[[ -1   3   0   1]
 [-56 -39  15  49]
 [-37 -22   1 -24]
 [  2  -7  -3  17]
 [ -8   6  -9 -47]]
=>
[ -1 -39   1  17]

[[-54 -46  39]
 [ 50  37 -41]
 [-47 -48  43]
 [ 55  39 -46]
 [-51 -31  38]]
=>
[-54  37  43]

[[ 13   3]
 [ 54  -4]
 [ 17 -24]
 [-26   3]
 [  6  43]]
=>
[13 -4]

[[ 11 -42 -31  24]
 [-21 -45  51 -58]
 [-19  27 -15  24]
 [ 12 -19 -40 -64]]
=>
[ 11 -45 -15 -64]

[[ -2   4   5 -42 -26]
 [  2  25  18  20  27]
 [-16  -6 -33  52   4]
 [  8  19   0   0  51]]
=>
[ -2  25 -33   0]

[[-46  47  46]
 [-47  48  48]
 [-48  49  48]
 [ 45 -46 -45]]
=>
[-46  48  48]

[[-54  65 -40 -47 -24]
 [-46  -2 -41 -41  35]
 [-21 -50 -31 -10   9]]
=>
[-54  -2 -31]

[[ 11  -9]
 [ 11  10]
 [  0 -14]
 [ 50   9]
 [  0  -7]]
=>
[11 10]
---
[[ 15  14   0  -6  -5   1  -6   7 -20   6   6  -1  -2   0]
 [ 24  34  16  42  29   2  27 -61  30  29   7  -4  -1  20]
 [  1  17  -5  -2 -21   4  -2   6   7  -4  -2   6  -4  -3]]
=>
[[ 24  34  16  42  29   2  27 -61  30  29   7  -4  -1  20]
 [  1  17  -5  -2 -21   4  -2   6   7  -4  -2   6  -4  -3]
 [ 15  14   0  -6  -5   1  -6   7 -20   6   6  -1  -2   0]]

[[ -4  32 -33  22   0]
 [ 52 -20  52 -26   9]
 [  8 -26  18 -22  -1]
 [-34  39 -20  45  -4]
 [ -1  -9  26  -3   3]]
=>
[[-34  39 -20  45  -4]
 [ -4  32 -33  22   0]
 [ -1  -9  26  -3   3]
 [ 52 -20  52 -26   9]
 [  8 -26  18 -22  -1]]

[[ 58   0]
 [-12 -20]
 [-43   5]]
=>
[[-43   5]
 [ 58   0]
 [-12 -20]]

[[-24 -21  17  -5 -11   3  25 -28]
 [ 32   0 -10  11  -8 -51 -12  32]
 [-25   6  13  -1   7  17  15 -24]
 [ 24 -19  -7   1 -18 -32  -4  21]
 [-14 -33  13  -9 -21  -2  25 -21]
 [-13  38  -5  -3  30  53 -17  -7]
 [-24  13  10  -1  14  25  10 -23]]
=>
[[-13  38  -5  -3  30  53 -17  -7]
 [-24  13  10  -1  14  25  10 -23]
 [-25   6  13  -1   7  17  15 -24]
 [ 32   0 -10  11  -8 -51 -12  32]
 [ 24 -19  -7   1 -18 -32  -4  21]
 [-24 -21  17  -5 -11   3  25 -28]
 [-14 -33  13  -9 -21  -2  25 -21]]

[[-13  -9   7]
 [ -9  -6  13]
 [  8  11 -21]
 [-15   1  -3]
 [ 51  25  15]
 [ -8  -5   4]
 [ 20   7   7]
 [ 60  28   4]
 [ 38  23  18]]
=>
[[ 60  28   4]
 [ 51  25  15]
 [ 38  23  18]
 [  8  11 -21]
 [ 20   7   7]
 [-15   1  -3]
 [ -8  -5   4]
 [ -9  -6  13]
 [-13  -9   7]]

[[  0  -4  -3   3   0]
 [  2   0  -1  -1   3]
 [-39 -40 -27 -19 -30]
 [-10  -8  -4  -1  -6]
 [  1  -1   1   1   3]
 [ 16  14   9   9  12]
 [  4   5   1   0   1]
 [  0  -2   0   2   0]
 [-22 -20  -9  -7 -16]
 [ 23  20  13   8  18]
 [ 13  13   5   3   4]
 [-49 -52 -39 -23 -37]]
=>
[[ 23  20  13   8  18]
 [ 16  14   9   9  12]
 [ 13  13   5   3   4]
 [  4   5   1   0   1]
 [  2   0  -1  -1   3]
 [  1  -1   1   1   3]
 [  0  -2   0   2   0]
 [  0  -4  -3   3   0]
 [-10  -8  -4  -1  -6]
 [-22 -20  -9  -7 -16]
 [-39 -40 -27 -19 -30]
 [-49 -52 -39 -23 -37]]
